Here are some points, one per row:
[ 0.96  1.19  0.41 -1.43  0.88 -0.40 -0.65  0.01]
[-0.97 -0.82 -0.89  1.50 -1.14  0.55  0.70  0.12]
[-0.99  0.24  1.46 -0.51  1.15 -1.21 -0.31  0.08]
[-1.05 -1.03 -0.39  0.22 -0.95 -1.14  0.31  0.25]
[-0.73 -0.53  1.69  1.62  1.87 -0.58 -0.33 -0.09]
[ 0.38  0.28  0.45 -1.23  1.31 -0.84 -0.06 -0.04]
[ 0.31 -0.50 -1.56  3.31 -0.35  1.13  0.34  0.79]
[ 0.03  0.52  0.14 -0.60 -0.33 -0.82 -0.54 -0.76]
[-0.38 -0.64 -1.13  0.19 -1.48  2.68  0.23 -0.35]
[-0.79 -0.80  0.51  3.85  0.87 -0.70  0.83  1.05]
[-0.33 -0.54  1.06  1.35  2.48 -0.55 -0.06  1.66]
[ 0.19  1.58  1.55 -0.30  0.43 -0.57 -0.63 -0.68]
[-0.27  0.57  0.52 -1.48 -0.66 -1.19  0.15 -0.55]
[-0.37 -0.46 -0.59  2.95 -0.84  1.89  1.32  0.01]
[ 0.07  0.65  1.80 -0.86  2.35 -0.70 -0.62  1.31]
[ 1.46 -0.80 -1.44 -1.13 -0.29  1.86 -0.71 -0.04]
[ 0.38  0.17 -1.31 -0.68 -1.34  0.30 -0.25 -0.78]
[ 0.77 -0.34 -1.49 -1.05 -0.52  1.20 -0.15 -0.27]
[-1.24 -0.91 -1.02  4.50 -1.11  1.00  1.11  0.89]
[ 0.70  0.44 -1.32 -1.50 -0.53  0.76  0.03 -0.01]
[ 0.08  0.12  1.36 -1.33  1.64 -0.89 -0.24  0.12]
[-0.46  1.66  2.07 -1.20  1.15 -1.03 -0.42  0.21]
[ 0.66 -1.08 -1.58  0.54 -0.16  1.74  0.40  0.43]
[ 0.25 -0.60 -1.69  0.96 -0.44  1.12  0.73  0.36]
[-0.61 -0.39  2.04 -0.43  0.72 -0.89  0.48  0.78]
[-0.34  0.71  0.76 -1.05  1.69 -0.11 -0.75  0.40]
[-1.24 -0.90 -1.15  2.98 -1.17  0.34  0.61  0.31]
[ 0.57 -0.95 -1.12 -0.45 -0.45  0.87  0.32  0.64]
[ 0.56  0.78 -0.30 -1.17 -1.25 -1.46 -0.48 -0.17]
[ 0.51 -0.95 -1.34 -0.38 -0.60  1.13  0.23  0.66]
[-0.36  0.78  2.87 -0.05  2.43 -0.79 -0.47  0.13]
[ 0.68  1.79  0.85 -0.64  0.22 -0.84 -0.64 -0.61]
[ 0.09 -0.80 -0.82  1.20 -0.32 -0.87  0.40  0.54]
[ 1.19  0.35 -1.61 -1.38 -0.31  0.21 -0.36  0.05]
[ 1.46  0.42 -0.79 -0.55 -1.23  1.16 -0.31 -0.49]
[-1.09 -1.10 -0.58  2.55 -1.30  0.77  0.26  0.45]
[ 1.01 -0.57 -1.53 -0.66 -0.26  1.48 -0.23 -0.24]
[ 2.02  2.32  0.94 -1.21  0.77 -0.50 -0.86 -0.18]
[ 0.40 -0.59 -1.50 -0.54 -0.38  0.52  0.57 -0.17]
[-0.54 -1.02 -0.70  1.43 -1.04  0.49  0.36 -0.26]
[-0.94  0.14  1.27 -0.82  0.73 -1.09 -0.79  0.07]
[-1.41 -0.89 -0.87  2.46 -0.94  0.62  1.07  0.43]
[-1.28 -0.44  2.04 -0.31  1.28 -1.07 -0.09  0.24]
[-0.08 -1.05 -1.39  0.92 -0.41  0.71  0.20 -0.31]
[ 1.07  0.14 -1.12 -1.22 -1.20  0.90 -0.57 -0.41]
[-0.07 -0.58 -1.83  1.47 -0.53  0.40  1.17  0.36]
[-1.03  0.22  1.79 -1.22  1.37 -1.36 -0.29 -0.03]
[-0.84  1.06  1.45 -0.91  0.61 -1.16 -0.54 -0.07]
[ 0.48  1.24  1.51 -0.86 -0.82 -1.07 -0.31 -0.30]
[ 0.89 -0.70 -1.46  0.11 -0.49  2.18 -0.14 -0.21]
[-0.97 -0.23 -0.38 -0.35 -0.64 -0.90 -0.07 -0.26]
[-1.43 -0.62  1.68  0.49  2.00 -0.99  0.09  0.38]
[ 0.15  1.31  1.88 -0.69  0.38 -0.99 -0.53 -0.58]
[-0.85 -0.82  0.39  0.60  0.03 -0.55  0.28 -0.10]
[-0.60  0.61  1.42 -0.56  0.71 -0.81 -0.36 -0.94]
[ 0.81  1.54  0.07 -1.15  0.38 -0.97 -0.80 -0.34]
[ 1.73 -0.21 -1.29 -1.30 -0.28  0.89 -0.02 -0.03]
[-0.47  0.87  0.58 -1.15  0.01 -1.12 -0.27 -0.24]
[-0.09  0.38  2.04  0.25  3.13 -0.79 -0.40  0.11]
[ 2.02  2.33  0.15 -1.10  0.48 -0.74 -0.54 -0.18]
[ 1.12 -0.25 -1.24 -1.00 -0.73  1.90  0.00 -0.60]
[ 1.06  1.59 -0.75 -1.38 -0.34 -0.68 -0.44 -0.04]
[-0.25  1.07  1.11 -0.93 -0.09 -1.50 -0.42 -0.59]
[-0.29  1.02  1.71 -0.80  0.94 -0.71 -0.64  0.23]
[ 0.48  1.37  1.40 -1.02  1.84 -0.44 -0.25  0.58]
[ 2.41  0.21 -1.51 -1.27 -0.52  1.71 -0.38 -0.31]
[ 0.08 -0.94 -1.26  0.80 -0.35 -0.20  0.35  0.57]
[-1.53 -1.02 -1.00  2.08 -1.24  0.78  0.94  0.19]
[-1.46 -0.36  2.44 -1.02  1.44 -0.96  0.23  0.10]
[ 0.89 -0.84 -0.85 -0.46 -1.33  1.64  0.17 -0.50]
[ 0.14 -0.31  1.61  0.92  2.72 -0.58 -0.10  1.06]
[-1.23 -0.81  1.14  1.23  1.32 -1.28  0.14  0.05]
[-1.02 -0.61  1.22 -0.55  0.48 -1.22  0.15 -0.23]
[ 0.29 -0.73  0.06 -0.31 -1.31 -0.87  0.47 -0.44]
[-0.23  0.27  0.66 -0.35  0.02 -0.44 -0.18 -0.76]
[-0.11 -0.80 -0.95  1.05 -1.16  1.29  0.13 -0.01]
[-0.06 -0.83 -1.59  1.63 -0.40  1.65  0.67  0.66]
These points spread out most along one direction. Where along it does each point below lie, from 0 to 99? The average is 50, and the first point in the table lies past the average.
[ 0.39  1.05  0.54 -0.82 -0.35 -0.79 -0.45 -0.55] 59
[ 0.22 -0.63 -1.32  1.36 -0.38  2.00  0.32 -0.01] 29
[-0.22  0.68  0.29 -1.27 -0.77 -1.40 -0.49 -0.14] 59
[-0.12 -0.91 -1.39  2.09 -0.71  1.21  1.13  1.02] 26
[ 0.01 -0.61 -0.09  2.08  1.39 -0.60 -0.04  1.16] 47
[ 0.63  1.17  0.45 -1.24  0.72 -0.63 -0.28 -0.22] 63
[-0.38  0.71  1.53 -1.09 -0.05 -1.01 -0.54 -0.28] 66
[-0.66  2.02  1.19 -1.00  0.93 -1.42 -0.33 -0.66] 72
[ 0.40 -0.14 -0.25 -0.62 -0.62 -0.13  0.18 -0.58] 48
[-1.40 -0.58  0.84  0.18  0.67 -1.34  0.06  0.13] 58
[ 0.04 -0.86 -1.42  0.12 -0.55  0.73  1.05  0.17] 34
[-0.70 -0.98 -0.77  3.27 -1.14  1.63  1.13  0.25] 22
[-1.25 -0.79  0.27 -0.25 -0.29 -1.06 -0.02  0.35] 52
[ 0.72 -0.24 -0.78 -0.40 -0.15 -0.60  0.06  0.30] 47
[ 0.03 -0.38 -1.01  0.16 -1.53  1.16  0.53 -0.51] 33
[-1.28 -0.92  0.49  0.59  0.35 -0.94  0.34  0.57] 52
[-0.14 -1.03 -1.13 -1.22 -1.17  1.77  0.34 -0.34] 35
[-0.27  1.01  2.03 -0.83  0.48 -0.79 -0.58 -0.20] 69
[-0.14 -1.18 -1.05  0.17 -1.60  1.95  0.22 -0.36] 29
[ 0.06 -0.97 -0.69  1.26 -1.17  1.27  0.18 -0.73] 31
[ 0.66  1.03 -0.72 -0.62 -1.28  0.04 -0.47 -0.81] 46
[ 0.05 -0.82 -1.55  0.54 -0.44  1.54  0.18  0.08] 31
[ 1.69  1.99 -0.10 -1.12  0.15 -0.75 -0.65 -0.37] 61
[ 1.18  0.39 -0.69 -1.03 -0.98 -0.08 -0.33 -0.37] 47
[ 0.01 -1.02 -0.89 -0.26 -1.16  1.64  0.70 -0.44] 33
[ 0.14  1.44  1.42 -0.67  1.07 -0.71 -0.48 -0.55] 68
